0: [144 128  99 143 181  62 111 131]
1: [138 117 111 149 148  93 118 112]
2: [159 132  73 133 139 131 111  96]
3: [ 79 128  87 122 198 162 103 201]
4: [ 67 124 123 103 116 177 145 146]
5: [120 132 169 124 119  85 159 141]
6: [181 115 142 149 113 110 106  45]
7: [217 147 156 145 112  56 130  96]
8: [ 83 127  67 147 155 128 127 150]
9: [130 158 173 129 117 130 141 154]
10: [215 186 190 159 133  68 120  80]
11: [115 117 152 133 139 159 139 106]
12: [ 91 109 144 137 113 105 145 150]
13: [ 77  71 147 101 137 166 122 157]
14: [ 65 129  71 123 162 129 139 163]
15: [ 58  70 139  94  67 167 136 129]
16: [214 162 127 138 118 121 118  65]
17: [195  98 132 121  86  85 113  57]
18: [172 124 152 136  97 124 112 129]
19: [153 124  82 117 115 148 110 119]
20: [136 205 180 153 138 113 157 179]
21: [ 71 124  98 134 114 171 157 116]
22: [162  99 159 110  98 117 107 130]
23: [ 82  97 154 100  73 164 140 158]
24: [175 121 153 124 116 122 114 110]
25: [133 122  69 139 178 118  99 133]
26: [204 183 202 149 142  83 110  95]
27: [209 174 102 132 129 140 113 108]
28: [199 211 107 155 198  63  97 109]
29: [ 76 107 171 125  86 135 167 147]
30: [112 101 136 109  92 141 145 134]
31: [172 164  94 163 142  85 126  99]
32: [218 222 102 177 205  74 112  82]
33: [123 147 163 148 108 122 159 122]
34: [210 137 130 135 100 122 123  91]
35: [109 108 161 114  96 140 133 129]
36: [ 77  68 152  99 129 169 123 149]
37: [111 207  93 132 175 126 155 133]
38: [128 144 144 104 110 148 151 136]
39: [ 84 111 155 113 119 140 135 184]
40: [217 148 165 141  97 107 118  87]
41: [159 167  58 143 159 114 112 187]
42: [114 169 105 159 191 103 157 205]
43: [125 154 127 136 136 161 137 111]
44: [ 70  94 108 138  99 166 155 128]
45: [ 73  69 135 120  74 139 156 129]
46: [118 144 183 127 136 156 142 136]
47: [143 130  47 143 152 156  90 150]
48: [ 78  91 163 114  86 126 161 130]
49: [ 80 101 122 110 107 165 135 146]
50: [176 102 148 124 107 119 105 106]
51: [123 212  74 183 213 122 141 178]
52: [ 57  95  78 154 147 146 147 140]
53: [ 75  97 150 104 107 110 155 141]
54: [175 150 181 126 135 107 112  96]
55: [162 124 153 134  98 125 116 131]
56: [147 129  46 147 143 157  92 147]
57: [114 123 183 123  91 125 153 166]
58: [102 113 150 110 106 132 148 108]
59: [100 127 107 119 131 136 147  87]
60: [199 169 191 126 136  90 107  84]
61: [186 171 151 153 159 101 105  92]
62: [ 93 146  84 134 149 119 157 112]
63: [ 66  70 129 137  91 168 141  93]
64: [200 145 104 143 119 103 122  75]
65: [158 157  62 138 152 112 112 176]
66: [117 154 175 128 122 105 162 163]
67: [ 69 116  98 105 129 168 145 137]
68: [ 79 105 155 115 111 132 140 181]
69: [ 83 160  76 155 167 152 153 185]
70: [ 83 109 117 115 113 161 137 144]
71: [160 140  59 103 220 107  82 161]
72: [140 138  57 155 160 124 112 169]
73: [121  89 122 123 115 173 116 119]
74: [112  84 142  86 116 165 103 158]
75: [154 110  52 129 111 136 111 113]
76: [ 90 156  92 134 131 146 159  80]
77: [114 198  80 158 196 110 137 191]
78: [114  86 136 114 108 167 105 113]
79: [145 105 122 119  99 141 107 115]
80: [116  90 167 102 116 178 102 162]
81: [160 106 157 141 115  94 100  79]
82: [ 73 122 140 110  92 177 149 138]
83: [160 112 190 121 116 100 100 121]
84: [163 148  59 161 177  94 104 109]
85: [158 105 181 137  87  81 114  82]
86: [118 138 134 135 119 154 160 132]
87: [130 159 149 108 135 138 159 116]
88: [146  89 135 108  98 134 108 139]
89: [175 135  95 126 145 110 114 137]
90: [ 70  88 126 139  84 174 161 134]
91: [ 97 108 155 135  94  94 156 169]
92: [130 144 143 109 111 145 153 132]
93: [115 167 107 145 136 157 159 136]
94: [137 162 161 107 113 150 147 151]
95: [101  95 153 126 129 163 123 116]
96: [ 83 130  94 124 190 159 109 194]
97: [171  90 103 114  93 145 110 119]
98: [102 114  67 123 175 153  93 158]
99: [ 68 120  61 120 148 129 130 158]
100: [202 142 107 142 112 104 124  68]
101: [187 141 163 142 144  80 113  99]
102: [125  93 115 121 125 185 107 131]
103: [117 130 170 122 119  96 159 128]
104: [216 162 138 135 131  99 114  51]
105: [ 76 111 158  90  98 160 139 157]
106: [ 81 133  70 164 154 126 149 157]
107: [ 66 124 141 108  93 177 153 142]
108: [133 198  87 158 219  99 138 187]
109: [194 143 170 175 104  60 134 110]
110: [111 112 161 113  96 141 133 129]
111: [157  96 148 132  96 104 112 101]
112: [ 81  77 114 104  85 179 133 126]
113: [ 85 116 117 124 108 165 150 144]
114: [ 74  94 170  94  83 158 138 182]
115: [190 154 109 121 150 151 103 114]
116: [129 100 147 131 139 175 103 100]
117: [150  80 139 127  92 101 116 115]
118: [ 81 162  74 137 178 156 133 209]
119: [136 196  91 162 215  90 137 184]
120: [201 155 179 122 151  90 112 103]
121: [144  87 148 131  93 124 119 134]
122: [ 68 106 117 105 101 175 141 105]
123: [144 147  88 167 198  69 108 146]
124: [ 71 128 156 115 116 150 144 168]
125: [ 30  81  45 132 148 146 133 125]
126: [ 69  82 148 133  76 152 148 127]
127: [184 124 146 126 117 122 111 111]
128: [122 156 135 112 118 149 148 135]
129: [223 209 155 161 147 133 108  75]
130: [119 201  99 142 154 135 159 145]
131: [162 110 160 140 117  96 101  80]
132: [189 182  60 186 181  88 106  69]
133: [142  88 102 112 102 164 109 119]
134: [155 106 175 133  89 105 109  89]
135: [ 92  91 121 105 105 138 143 108]
136: [ 71 146 151 119 133 129 151 172]
137: [194 144  65 158 130  96 119 125]
138: [113 120  70 148 173 131 104 172]
139: [158 123 179 157 117  62 117 101]
140: [ 81  91 132 126  72 170 148 136]
141: [193 118 109 138 101 119 120  91]
142: [147 106 165 120 102 122  96  77]
143: [148 161 146 122 148 150 120 119]
144: [143 124 144 155 138 129 116 134]
145: [194 199  75 145 193 119 106 157]
146: [145 171 101 130 220  77  97 132]
147: [ 55 115  69 127 121 158 150  99]
148: [108 160 103 138 154 154 144 122]
149: [190 126 152 129 117 116 112 109]
150: [ 96 102 121 119 117 133 151  96]
151: [181 170  86 168 148  80 123  94]
152: [181 147 177 129 146 104 117 121]
153: [ 80 110 121  94 120 170 135 182]
154: [192 166 193 146 148  64 115 110]
155: [192 145 165 107 115 115 109 105]
156: [127 203  82 178 205 119 137 169]
157: [164 157  95 157 176  69  97  81]
158: [149 170 110 131 213  78  99 129]
159: [175 143 178 124 130 155 109 125]
160: [223 212 161 162 148 135 105  68]
161: [160 108 130 109  92 173  99 139]
162: [ 76 115 172  83  88 161 138 201]
163: [151  75  91 121  82 141 110  66]
164: [114 122 175 104  88 127 148 165]
165: [ 68 109 156 110 108 139 152 153]
166: [ 94 135  76 117 142 105 144 150]
167: [151 120  74 131 141 122 110 132]
168: [ 86 101  88 141 168 126 134 140]
169: [ 78 150  80 151 128 139 165 121]
170: [ 59  73 117 114 133 181 140 136]

[ 98 153  89 130 145 119 159 111] 62 169 76 148 59
[124  81 149  89 110 158 101 145] 74 80 88 78 73
[ 65 139  90 117 135 161 150 138] 67 21 4 113 169
[ 81  78 108 106  85 179 135 120] 112 122 140 49 44
[101 135  84 121 140 104 140 146] 166 62 8 99 14
[162  81 134 111  94 126 104 135] 88 22 121 117 79
[ 99 115 160 110 111 124 148 120] 58 35 110 53 30
[175 150 183 124 135 109 110  97] 54 152 120 155 60
[179 169  97 137 172  65 102  52] 157 151 31 132 104
[191 190 132 155 162 103 111  79] 61 129 104 160 151
[125 160 183 140 120 103 168 177] 66 9 20 5 57
[131  79 167 124 102 126 118 146] 121 88 22 35 110
[109 162  98 143 177 159 135 104] 148 43 93 62 76
[ 71  80 173 104  95 149 150 192] 114 68 162 39 23
[ 98 103 118 116 120 135 150  92] 150 135 59 58 30
[223 162 121 138 117 123 114  53] 16 104 100 64 34
[118 143 189 127 136 158 141 137] 46 9 94 11 87
[ 71  79 135 145  94 172 144 109] 63 90 126 44 140
[ 95 116  58 122 183 159  91 164] 98 138 96 3 8
[ 71  89 121 139  82 176 162 131] 90 44 140 126 113
[ 91 103 150 106  81 158 137 150] 23 105 30 140 35
[ 64  88 103 137  95 164 156 129] 44 90 140 21 113
[115 179  98 164 198  97 161 208] 42 77 108 119 156
[ 88  88 169  95  86 137 137 180] 114 68 23 105 162
[ 80 107 148 108 110 116 155 140] 53 165 12 48 58
[ 62  79 123 117 119 190 144 142] 170 49 44 112 70
[166 142 182 121 131 158 113 138] 159 143 46 55 94
[199 112 111 142 100 111 117  86] 141 34 100 64 17
[134 146 112 135 159 107 103 129] 1 89 25 167 144
[206 187 148 149 151  95 122 106] 61 120 101 26 129
[ 66  70 126 139  93 171 140  88] 63 44 122 126 90
[142 105 203  96 135  62 110 166] 83 5 22 103 152
[111 134 120 117 135 136 147 102] 59 150 43 11 86
[154 114 196  96 132  65  97 130] 83 152 139 22 54
[121 160 130 117 138 135 161 104] 87 43 128 92 86
[ 91  85 166 156 123 122 152 133] 12 48 29 53 91
[142  96 180 108 111  94 101 121] 83 22 134 111 117
[101  93 160 127 127 162 125 112] 95 11 78 116 35
[ 78  87 170  89  88 141 139 189] 114 162 68 23 105
[136  95 183 105 114  96 100 123] 83 22 134 111 117
[146 163 168 105 110 149 146 149] 94 9 38 92 128
[144  79 141 129  93 103 119 117] 117 111 121 22 88
[ 87 168 100 128 184 137 127 238] 118 96 3 42 69
[123 130  89 139 163 119 110 143] 25 138 167 72 8
[110 170 105 159 191 103 159 205] 42 77 108 119 156
[101  76 146 114 111 174 113 109] 78 95 73 116 102
[ 73  76 111 101  84 185 136 125] 112 15 122 140 49
[196 146 162 142 147  78 108  93] 101 120 61 154 60
[ 97 154  95 132 132 148 154  81] 76 59 62 148 169
[138 115 181 131 120 109 109 124] 83 55 22 134 24
[189 191  82 144 187 118 106 151] 145 41 65 84 158
[137 144  98 161 154  99 107 106] 1 31 84 157 0
[160  80 138 108  95 125 103 142] 88 22 121 117 79
[135 159 185 131 119 106 158 176] 66 9 5 20 57
[ 66  88 105 132  97 162 155 129] 44 90 113 140 21
[ 77 103 114 107  99 172 137 101] 122 112 135 44 49
[220 234 102 181 215  69 111  82] 32 28 132 151 157
[137  85 128 118 106  99 119 127] 117 121 88 111 22
[ 77 110 153 104 104 178 132 168] 105 23 124 153 82
[210 186  86 152 135 154 114 107] 27 115 16 64 137
[ 67 164  92 123 171 134 141 243] 118 69 96 3 42
[181 126 139 144 121 116 106  52] 6 131 81 100 64
[192 211 105 155 196  70 101 113] 28 32 158 157 146
[188 204 133 143 173  98 106  88] 61 28 129 160 32
[121  83 143 112  99 166 104 108] 78 73 95 79 133
[147 105 197 100 131  64 111 159] 83 5 22 103 152
[141 120 118 146 147  99 117 114] 1 144 89 167 0
[176 201 129 141 172 104 110  97] 61 28 31 151 157
[120 159 107 143 130 155 155 130] 93 148 43 86 128
[ 79 126 147 119 116 145 142 161] 124 165 39 68 136
[186 201 105 152 188  73 102 109] 28 32 157 158 151
[ 98 124  98 112 119 146 140  96] 59 150 135 76 21
[ 94  88 120 105 106 135 143 104] 135 150 58 30 122
[ 67 123 122 103 117 175 145 147] 4 70 67 49 113
[153 136  67 106 206 112  88 158] 71 25 146 65 138
[122 158 180 133 121  99 163 167] 66 9 5 103 57
[136 142 106 160 145  98 111 108] 1 31 144 2 0
[189 141 156 110 114 115 110 105] 155 149 127 24 54
[ 90  81 159 151 112 110 157 136] 12 48 91 53 29
[125 153 132 117 133 135 157 110] 87 128 92 43 86
[138 120 160  97 140 127  83  98] 142 24 83 50 116
[205 161 170 142 109 119 113  75] 40 16 60 155 104
[155  87 140 107  93 131 104 136] 88 22 121 79 117
[193 166 195 147 149  56 115 106] 154 26 10 120 101
[180 137  47 141 140 115 106  90] 2 137 84 75 167
[102  90 162 155 121 122 150 129] 12 35 58 95 110
[197 153 113 118 144 149 103 107] 115 27 127 89 143
[193 153 154 121 116 157 112 127] 159 127 155 149 24
[217 145 158 147 111  51 132 101] 7 109 101 40 154
[137 165 141 112 137 130 158 117] 87 128 92 38 143
[189 146  69 159 135  94 118 130] 137 31 89 151 84
[187 109 107 139  99 115 121  91] 141 34 100 64 50
[129 129  74 136 181 118 102 138] 25 138 167 72 98
[ 69 115  97 104 131 165 146 134] 67 70 4 113 21
[ 73  79 141  98  71 159 134 127] 15 112 140 45 126
[125 172 171 138 128  97 170 139] 66 5 33 103 9
[145 139 109 158 140 109 112  82] 1 31 2 64 157
[161 126 160 142 141 118 115 129] 144 152 24 127 55
[209 136 121 136 101 124 124  96] 34 141 100 64 16
[ 86  89 131 106  89 144 136  86] 135 150 58 122 63
[135 110 144 133 141 167 103  98] 116 11 95 73 78
[ 62 119  57 116 146 134 132 160] 99 14 8 166 52
[145 116 149 155 131 132 114 125] 144 55 18 24 127
[ 72  97 147  80 100 155 142 134] 105 165 23 49 82
[ 90  99 146 135 100 106 145 141] 12 91 53 48 29
[161 125  65 133 145 116 107 129] 167 89 2 25 75
[138 133 107 157 169  79 114 142] 0 123 1 25 89
[144 102 198  98 129  67 111 162] 83 5 22 103 152
[134 116 115 145 144  96 121 112] 1 144 167 0 89
[210 184 185 156 135  63 121  76] 10 26 154 60 7
[140 130 106 136 153 114 101 116] 1 167 89 25 2
[102 127  93 113 121 142 141  90] 59 150 76 135 62
[120  78 144  84 109 167  99 145] 74 80 78 88 73
[151 115  64 129 112 136 114 118] 75 19 167 2 97
[119 176 101 130 160 116 145 174] 130 42 37 77 166
[132 125  70 140 181 117  97 130] 25 167 138 72 84
